rotation ticks, each row followed by its count of ticks
The counts run from 0 to 313.
[ 12   6  23 -13  16  27   8   4 -13  -1  18  17  -7   0  -9   1 -13  12
 -23   2   6  -8 -24  23  -3  -9  17  -1  -1  11   1   9 -13   5  -8  11
  -7   2  -8  -7   5  -3   3 -21  -6 -22  -2   5  -8  12 -14  -8  -9   4
   5 -15 -10 -10   2  -4  -4 -18 -20   6 -15  13   4   9 -10 -11  -7   9
  -9  -6 -18   6  24  -2 -17  -4  -3  19   0   8  10   4  -8  -8 -22] | 129
[ 15   7   0  -3 -12   0   8  -8  12  10   5  -9 -21   6  -4   5  12   7
  -8 -12  20  20  -1  -4   5  12 -15   7  -6 -16   8  -5 -28   2  -8 -12
 -12 -11 -19  11  -3   2  16   2  -1   0 -10   7  -6  -3  17  -8  -4  -1
   5 -10 -10 -18   3 -13  -5  -5  -5  -7  -6  28   0  -6 -18 -12   5   2
   4 -18 -22   5  14 -16   3  10 -14  13  16  21  16   8 -28  -7   3] | 73
[ 17 -14  19   2   8   9  11  -4   3  -9   3   9 -15  14 -10  -7   8  -1
  11   4 -15   4 -12 -11  12  16  15  -8 -23  13   8  23   9 -10 -13  14
  11   1 -11  -3 -17  21  11  -4   4   2 -12  -5  -5  -3  -2   0   2   6
  14  27  -1  -4   9 -14  15  -1  20   2 -13   9   9   2 -16  -8   3   2
  10  -2 -12  18  14  11   6   0  15  11 -19  16   2   2 -12  -9 -28] | 91
[ 11  -1   0 -11   9  -3  16   8  -8   8   6   6 -14  20  -3   3  -5   5
 -12   7  -2  -2 -28  20 -10  -5   1  -1  10  12   7  10 -20   6  -3   1
 -19   0   2   1  17  10  -5 -10   6  -8 -12  -8  -5  23  -1  11  -5  22
  19 -26  11 -18   6   6   8  -6  -1 -24  -2 -13  11   9  -2 -16 -15  17
  10 -13  13  -5 -14 -12 -15   5   1   7  10  -3  -3   8  -6 -29  14] | 120
[ -7   7  22   7   4  -2   1  -3  -8 -12  -6   8  -8  19   5   0 -24   0
 -22 -17  -7 -33  -7  16   6  -9  17   6   5   4  16 -12  14  17   1  10
  -6  10   2   1  -3  -3 -18 -12   3  14  -8 -17   3 -21   2  12   6  18
  13 -14  11  -5  12 -16   7   4   2 -13   6  12  -5  -6   1   8 -20   9
   1  12  13   8   6  12 -16 -17  10  25   3  20 -22   9  -2  -4   3] | 153
[-12   5  12  -2   6 -27   1  11 -25  -2 -22  -2  -4  23  -6  -1  -2  11
  -9  -3  10   3   2  -6   5 -14  30   2   5 -21 -21   3  12  22   5 -16
   8  -2  14   2   7   2 -11 -20   1  16  -7 -16  -5  -7  -1 -20   3  -4
  12  -6 -12  -4  15  16  -2   4 -13  10  23  10 -13 -27  -8  -5   7   4
   4   4  -4   1   9  12  -3   5  -7  13   4  -2 -14   9  10  13  -5] | 198
[ -8   3  -1   3   3 -12  -5   5 -15   4 -24 -10  12  19  -3   4 -11  13
  -1 -12  10   0  -2   3  20  -7  23   1   4 -20 -12   1   9  15  -1   0
   4  -9   3  -5  -8 -15  -7 -17  -9  15 -13 -28 -10 -18 -12 -29  -3 -10
  13   2 -10  -9  11   8  -7 -20   0  -6  13  21 -15 -19 -14   0  11   9
   0  -2  -3  11  18   8  -7   9   6  17   6  -2  -9  -1   2  29  -6] | 195
[ 11  19   1  -6 -20 -11   6  -4  -4 -13   6  -4 -31  18   5  -9  -2  12
 -12   3  15 -16  14  13   3  -7   9   6  -4 -11  11 -12  -3  -1  -5 -11
  -7 -11 -25   7   0   1  -2  -4  13 -11  -6  28  -1  -7  24  13 -12   5
   9  -3 -13   9   3 -23  -2   1 -20  16 -12  -1  -6   3  -1 -14   4 -15
  -3  15   3  15   2  -3 -17  -1 -18  30   6  16  -7  20  -7  -9  -4] | 265
[  1   3  -8   1   2   8  -3  -2  -2  17  16   0  12  17  20  -2 -20  15
   2 -12  14  10  10  -2   7  -8 -11   6 -32 -12  10   3  10   8  -1   3
   7  -4   0  -4   2  16  -1   1  16 -12  -4 -26 -17   7  -2 -16   2 -18
   4  13 -13   4   1  -8 -13  -2  -1  11 -16   8  16 -15 -24  -4   9  -2
  16   4 -21  17  30  16  -2   2 -11   7  -5   8  -8  25   7   9  -4] | 34
[ 15  -5  -1  -5 -13 -27   5  -7 -28  18  -9   5 -19  -1   9  10  -5  -4
 -15   3  18  -3  15   9   8  -5   2  18   6  -5   6  -2   5  19   7 -28
 -16  -5   4   6   8   6 -21 -25   4 -26   6  17 -10  12  10   3  -4  11
 -14  -8  -3   7  14  17  -5  11 -16   5   1  -2  -5  -8 -11  -8  -3   4
   1   2  12 -10  -3 -11 -15  12 -16  -7   6  -9 -16  13   1   0  -3] | 8
[ 16   4 -11 -13  16  -2  16   5 -10  19  20   5   1  12   1  -5  -4  12
  -9  13  -5  -7 -27  22 -12   0  10  -4  -2  14   4  19  -7  -3  -7  18
 -12  -6  -2   4   5  19  -4 -11   0 -18  -8 -10 -14  28  -6  -2   5  15
  13 -14   9  -7  -2  21   2   1   1 -18 -15 -21  15  15 -13 -17 -18   3
   8 -13   4  -1  -3  -5 -15  -1  13 -11   2  -9   3  16  -3 -17 -11] | 123
[  6   2   0   3  -4 -14  17  16  -8  14   5 -19   6   5 -24   0   0  19
  11  12   2  13 -14  -9  -8  22   9  -2   1   3   1  14  -6 -11 -14   9
 -11  -1 -25   4  -9  21   2  -5 -13   6 -10  -8   2   3   9 -30   0  -3
   8  11  15 -29  13  -2   2 -19  -7 -20   0  23   1  -8   0 -15   4   2
   7 -20 -10  17   1  -3  16   9  20   1   1   3   2 -13  -8 -19   6] | 82
[  8  -5  18  -4   8  -6 -15  -5  -5  39   7  -2   2   1 -12  -5   1  -9
   7 -13 -26   9   8   0  -3  -2  18  13 -16  21  -1   4 -15   5  11  -3
  -7  -3 -21  10  12  28 -19 -19  -6   8  -1 -23  -2  -2 -26 -11   0  -3
   1   6   3 -16  -9  19   9   7   3   1   7   6  17   5 -12   5   4  -1
  -1 -23  -9   4   6  12   4  10  -1  -4   4 -14   0  -5   7   5  15] | 181
[ 16  -3  -1  -1   3 -15 -12 -21  -3  25 -17   5  -3   4  20   6  -3  -2
  -7  -7  -2 -22  -7   8   1   1  26   9   8   8  10   4  12  12  -2   2
  -9  -8  -3  -3  -9  19  -9 -22 -17   6   0  -9 -20 -16 -25   4  11   5
   5 -19   0   0   4  22   6  -3  13 -14  -5  10 -19   6 -22   9  -3   5
  -7   3  22 -14 -17 -17  -8   1   5  14   5   3 -17  13  -6   2 -14] | 160
[ -4   5  -2   3 -12 -10   5   5  -8   6  -7 -13  14  19  -1   5 -14  15
  -3  -8  24   8  15  -2   9 -10  -2   3  -4 -17   7  -6  19   6  -7 -11
  -2  -3   1 -20   5   0  -6  -8 -12   3  -3 -13 -13 -21   3 -29  -2 -25
  17   1 -11 -12  22  -8  -7 -19 -12   4   3  33  -9 -19   0  -2  14   7
  -2   5 -10  22  14   9   9   5  -2  29   1  11 -18  -6  -1  10   0] | 39
[ -7   7  20   3   7 -10   2  -4  -9 -10  -2  17  -9  18  11  -2 -24  -1
 -17 -14 -11 -30  -6  12   5 -15  18   9   1   3  13  -9  16  18   8   8
  -1  13   7   1  -2   3 -14 -12  11  14  -6 -23   1 -14   1  16   7  17
  16 -17  10  -4  11  -9  10   8   4  -8   7   7  -5  -6   0   7 -19   6
   7  14  15   6   2   5 -11 -15   8  20   4  18 -24  15   4  -4   5] | 154
[ 10   9  -5 -18  -1 -14   8   7  -5  18  17   0  -5  18 -11  -4  -8  18
   4   3  18  22  12  -1   2 -18  -9   9   2 -16   4  20   5   3  -2 -11
  10   1  -8  18   9   3  11   2  25  -8 -16 -17  -7  22   7 -18   1  -7
   9   5   8 -14   6   3   4  -9   2  -1  24   7  -1 -22   2 -24  -5 -16
   8 -15  -1  11   7  -9   4  27  -4 -17  14 -10   4  15   0   6   6] | 234
[  1   0 -16   4   5 -17  -6  -4  12  15   4 -21 -12   5 -17 -21  -7  -9
  10   3  -2  -4  18   5   6   0   5  -9  -3 -25  -7   0   7 -11   6  -5
  -6   0  -1  13  -7   4  -7 -10  27  10   4 -24  -4   7  12  16  -6  11
   1  -8   2  -4  18  -6  13  15  12 -37  -4  -6   1 -10   2 -14  10  -2
  18  -6  24  15  -3  27  -3 -17  -9  -3  10   1  -7  12 -17  15   2] | 212
[  7 -13   2   1   0  -8  28 -11 -16 -10 -20  -3 -23   5  -5   5  -4  -5
   7  14  -3  -3  -7   8  20   6  13   1  -3  -9  10  13   5  14   6  -4
  22 -11  11  -5  -9 -12  -8  -2  15  -9 -18  -4  17  11  11   7 -25  14
  -2  11  12  -6  17 -15  11   4   4 -14  -9   5  -9  -4  -4 -14   2  10
  11  -4  27   5   0  -6 -17  27  -1  19   7 -14 -28   4  -6   4 -13] | 253
[  5  15  -5 -13  11 -20  13  -3   4   7   4 -17 -26   5  11   2  28   8
  -2   3  -6  13   1   2  -5  -4  14   8 -19  -1 -12   3   3   3  16  -1
   0 -14  -4   9  -4  29   9 -13  11   0   2  -1 -19  -2  16  -7  14   4
  12 -14  -2  -4 -10   0  16  18 -12   0  -5  -9 -15  -4 -13 -10   2 -15
   7  -8 -29  -4   5 -18 -11  10 -24   9  16  20  -5   9 -11 -15   0] | 66
[ 14   9  -3 -10  -7 -13  11   2  -4   3  -6  -4   6   4   2  -9  10   0
  14  18   1 -13   0   2  -2   0  31  -5   0   1  -6  30  22 -23 -21   7
  -7 -10  -6  -7  -2   3   0 -13  20  -1   5   5  -3 -17   9 -20  -2   7
  15  15 -11   8   0  -2   7 -10 -14   1   1   1  -3  -5 -22 -17  13  -2
 -23  -9  22  -5  -1 -16 -13  22  -1 -13  -3  21 -13  17  -4 -26   0] | 103
[-11  12   7   4  -5 -27  13   3  -8  -5  -6  -3 -11   6  10   5 -16   6
 -17  -2  -4 -17  -2   7  -2  -1  -2   6  -8   9  11 -21   8  13  10   8
 -11   7  10  -2  -1  14 -14  -9   8  16  -2 -15  -1 -15  25   2   7   8
   7 -16   9 -14  14 -10   4  16 -16 -19 -10  11   2  -2   3  -2 -12   8
  17  -2   5  10  -3   8  -4  -6   2  34  11  24 -27  -1   0 -17  23] | 310
[ -2  -3  24   7   4  -5  23  23 -22  -4   6  -6 -12  11 -26   5   4  12
  -3  11  -3  13 -21  -9 -12  20  22   3  -5   4  -5  16  -9   4  -6  -3
  -5   6 -13   2   3  25 -11  -4  -7   0  -8   4  15  14   8 -18  -4   5
  14   3  10 -22  15 -13   5  -7 -11  -3   0  21  -2 -12   1  -8  -1   9
   6  -8 -20  13  12   6  10   4  10   9  -3   3  -2 -11  -2 -28  -2] | 85
[ 23   8  -4  -6 -22  -3   5 -11  11   6  10  11   2   8 -10   6  -1  -5
  -1   2  -7 -12  -8  12  11  -2   2  -4   2  15  17  -4 -14 -15 -11  11
 -28  -1 -18   1  -1   0   9  -2  12   9  -4  -4  -5 -10   5   6  -3   8
  23 -16  -3 -15   6   2   5  -9  13 -23  -6   7  12  25 -11 -13  -9   4
   4 -13  30   8 -28   2   1   9  11  14  10  13  12   2 -21 -18   5] | 115
[ 10  20   7   1 -23 -11  14   2  -7 -12   0  -6 -11  15 -13  -3  18  -5
 -14   3   5 -18  -2   8   0   6  27   1   0  -3  -2   4   0 -14 -17  -4
 -25 -15 -17   0   8  -8 -12  -8   3  -1   0  32   4 -20  21  -5  -4  12
  20  -4 -10   6   2  -8  -1  -2 -16   2   2   4  -4   4 -13  -9  -2   0
 -28   6  12  -3   0  -1 -15   4  -4   4   4  24   3  10 -14 -28  -7] | 107
[ -3  -4   7  -2  17  10  -8   1 -10   6   0   6  -3  26   4  -8 -17  -1
  -2 -28  -4   9  -1   3  13 -10   2   7 -18 -11  -1   3  -4  17  11   0
   4  -1   4  13  -1  -1 -12  -8  12   2 -19 -38  -8   5  -8  -6   1   4
   5  11  -2  -1   1  -3  -1   5  14  -1   7  -3  21 -18 -26   4  -1   8
  19  -6 -20  12  39  19 -10  -4  -2  -7  -5   0   1  23   4  18   6] | 189
[ -4  -1  23   1   7 -14   4   2  -8  13  -4  -1  -9  19  -5 -23  -4  -1
 -23 -10  -2 -13   1   5 -14   5  -1  -1   3   7  26   9   9   3 -16   3
   3  -6   9   6  23   3 -21  -4  -8   3 -16   4   5  -5   4 -11   4  13
 -12  16  13  -8   6  10  -5  25 -21   3  17   4  22 -10  -5  -9 -16  10
 -25 -11  22  -5  20  13  -9   1  10  -7  -3   5 -14  16   1 -15   1] | 143
[ 10   9  18 -11  -9 -15  -5   2  -6  21  20   6   9 -15 -23 -12 -17  -7
  -4  -9   7  -1   8  22  -5 -14   9  15   5  -5  -7 -22 -13   3   5 -13
 -25   4 -17   1  16  -5  -9 -26 -16  -1   7 -18   6  -5  -2   8 -12   3
  -1 -30  -7 -16   6  -6  -2  -3 -10 -11   5  22   0  -5   5   3   5   4
 -10 -17   1   6  12  -1  -2  -8 -13   6  14  -7  -7  -9  -1  16   9] | 174
[ 20 -18  20   0   9  14   9  -6   2 -12  -5  10 -13  10  -9  -4   6  -4
  15   4 -11   5 -12 -12  14  15  14  -9 -20  11   9  23   8 -10 -13  12
  10   1  -9  -7 -16  16  12  -6   7   3  -9  -6  -4  -8  -6  -3  -5   4
  12  23  -6  -4  14 -18  16 -11  20   0 -11  19  10  -1 -14  -9   8   6
   8  -5  -6  17  13   6   5   7  12  15 -19  21   3  -1 -15  -7 -22] | 92
[ 17   2 -10 -13  18  10   6   5  -6  18  16   1   3   6   1  -4  -3  16
  -8   6  -4 -13 -23  20  -5   4  15  -8  -1  19   3  20  -6  -9 -11  21
 -15  -9 -16   1  -6  17   0 -17 -10 -19  -6  -4 -20  16 -13 -12   9   8
   9  -3   2  -5  -2  19   1 -13  -5 -13 -19 -10   9  19 -15 -14 -10  -1
   0 -14  -5   5   6  -2 -16   0  15  -3  -3   2  11   8  -9 -11 -17] | 125
[  3   2 -13  -2   5  -1  14  -7   8   8   0 -22   6 -12   1  15   0 -10
  20   4  -9   2   8  12  14   0  12  -2 -14   1 -12   9  18  -6  16  10
  -9   1   5  -9 -19  10  -3 -18  26   1  17 -25 -11 -10  10  -9  -4   3
  13 -11   2  -6   8 -18  16  -9   2 -36 -15   8 -15  -1  -8  -4  13   7
   9 -16  -5   5   3  -6  -9   9 -12   4  11  19 -17 -12 -17  -5  14] | 59
[ 16   2   6 -11  23  24   1   5  -7  11  13   5  -2   1  -1   2 -11  15
 -11   3   3 -12 -23  23  -3   0  18  -7   3  20   3  18  -9  -2 -12  15
 -14  -6 -16  -2  -7   6   1 -25 -11 -22   0   4 -18  11 -17 -17  -1   6
   6  -6  -7  -5   0   6  -3 -26 -15  -4 -18   4   2  16 -10  -9  -5   7
 -10 -10 -17   8  18  -6 -16  -3   9  10  -3   8  14   2 -11 -11 -19] | 127
[ 10   7  -1 -11  -8 -17  17  12   3  11  19   4  -6   7 -11  -9 -10  15
   3   2  19  25  -2  -8  -7   1 -20   7  -4 -11   4   2 -13  -2  -7  -4
  -7   7  -8  13   5  10  19   7  16   3 -12 -18   0  14  27  -6   1   4
   6   0   4 -22  10 -11  -1   0  -7 -13   5  16  14 -18  -9 -22  -2   0
  22 -20  -9  10  11  -9  12   6  -6  -6   9  13   3  15  -6 -15  18] | 77
[  4  -6  17   0   5   3 -13  -7  -9  38   6  -3   5   3 -15   1   3 -14
   4 -14 -28  11   4   0   1   5  21  15 -18  19   2   4 -20   9  10  -2
 -10  -7 -21   8  13  24 -20 -13  -6   3  -2 -19  -1  -4 -30 -13  -4  -5
   1   4   0 -15  -8  17   3   5   9  -1   6  12  17   8 -16  11   3   7
  -4 -21  -9   0   7  17   2  15   1  -2   4 -14   3  -5   4   6   6] | 182
[ 10   7  -2 -14   4   5   6  -6   8   9   3  -8 -26  25  -9   0  -1  11
  -4 -16  26  22   9   4   8 -13 -15   8   8 -26  11   7  -9  10  -1 -22
   8  -5 -13  14   8 -11  14   2   9  -7 -21  -8  -7  14   1  -8  -9  -4
  14  -9   4 -16   8 -14   3 -16   3  -4  21  14 -11 -18   5 -14   1  -4
   1 -11  -5  12  13 -15  -4  20 -15   9  20  -1   9  12 -16   9   1] | 231
[ -1   7   3  10 -21  -7   1  -6  -4   6   4  -4  21 -11   6  11 -18  -1
 -10  -3  -2 -20  13   5  14   6  -3   2 -15   6  19 -12   8  -4  -5  13
 -20  -1  -3  -3 -12  -4 -14  -8  20   3  14  -1   0 -25  26 -18   0  -3
 -11  11  -9  -2   9  -6 -13   7 -17 -14 -18  25  16   8 -21  -4  -4   9
  -2  -7  11   8  10  19  -5   7   5   5   6  28  -7   0  -8  -8  10] | 305
[ -8   6  19  15  -3   6   0  -6  -7  -7  -1   1   5  13   0   0 -24  -5
 -20 -20  -7 -35  -5  14   9   2  21   4   0   1  20  -7   8   9  -6  12
 -11   5  -5   0  -9 -11 -25  -8  -1   7  -3  -8   8 -25   3   1   1  11
   5  -4   8  -5   9 -14  -2  -4   2 -15   0  23   1   4  -8  11 -16  14
 -11   9  17   8  12  18 -13 -16  20  18   0  20 -13   6 -10  -2  -6] | 151
[ -7  -4  -2   4  11   8   2  -2  -6  17  -2 -12 -19  28  21  -1  -4  10
 -12 -19  12  15   4   5   2   0  -8   8 -27  -9  11   1  -6  20   6 -10
   7 -14   0   0  10  19 -18  -3  -7 -17 -18  -8 -11  11  -6  -8  -6  -9
   2   8  -2   0   1  -6 -10   3  -8   9 -15  -4  13 -14 -21  -1   7   7
  10   4 -27  10  32  10 -13  -1 -17  21  -4  -2 -13  24   1   0   2] | 31
[  0  -1  26   0   4 -16   7  -1  -9  15  -2   0  -3  14  -9 -22  -1  -2
 -23  -7   2 -10  -2   7 -13   7  -1   2   5   2  26   9   4   7 -18   0
   4  -9   9   1  29  -2 -20  -3 -13   3 -18   6   7  -7   0 -11   1   9
 -12   9   9 -15   9  10  -7  22 -19   3  18  13  19  -9  -5  -8 -13  11
 -28 -12  23  -5  19   9  -7   8  12   0   3  -1 -14  11   1 -12  -4] | 142
[ -4   1  22   3  10  -7  -7   2  -7  14   4   3  -2  16   2 -21 -13  -2
 -15 -10 -10 -19   8   0 -10   3   6   0  -3  15  25  17  12  -3 -12  12
  -2   2   2  15  10  12 -24 -10  13   3  -6  -2   1  -6   3 -10   7  10
 -14  22   6   0   3   8  -1  21 -17   2  10   4  28  -8 -11  -6 -15   3
 -16  -8  19   0  20  20  -8  -4  14 -18  -8  14 -10  22   3 -17   7] | 145
[-11   4  11   0   5 -22   0  11 -22  -3 -25  -5  -2  25  -7   2  -5  14
  -7  -5  14   4   1  -2  10 -13  30   3   8 -20 -19  -1  10  19   3 -12
   6  -4   9  -1   3  -5 -11 -18  -5  16 -10 -21  -5 -10  -5 -23   0  -4
  12  -7 -10  -7  15  12  -1  -6 -13   4  21  16 -16 -27  -7  -6   8   8
  -1   2  -3   4  14   8  -4   7  -5  18   7  -1 -17   6   5  16  -3] | 197
[ 21   5 -13  -6 -32 -14   2 -10   4  20   8  -2  -2  10  -2   6  -8   6
   7   9  10  -5  11   7   3  -1  -9   7   0   8  26  -5  -7 -11 -11  -8
 -13  -7 -29  -5  14  15  -1   1  -2  -3  -6   8  -2  -3   1   1 -12  -8
  15  -5   1 -16   9  -3  -3 -19   3 -10 -12  14   1  17   2 -14   4  -5
   2  -6  32  16 -29  -6   6  18   2  30  11  -6  -5   2  -9 -13   9] | 272
[ 10  18   2  -1 -23 -12  15  -1  -8  -8   0 -10   0   9 -12  -2  18  -4
  -8   8   7 -19  -3  10  -1   9  33  -1  -1  -5  -2  10   3 -16 -21  -1
 -21 -16 -13  -3   8  -4 -11 -10   6  -3   5  28   6 -19  17 -11  -9  10
  16  -2 -13   4   1  -7  -2  -4 -17   1   0   8  -6   4 -15 -10   3   1
 -31  -1  15  -5  -3  -5 -18  11  -1  -1   2  21  -1   9 -12 -25 -11] | 106
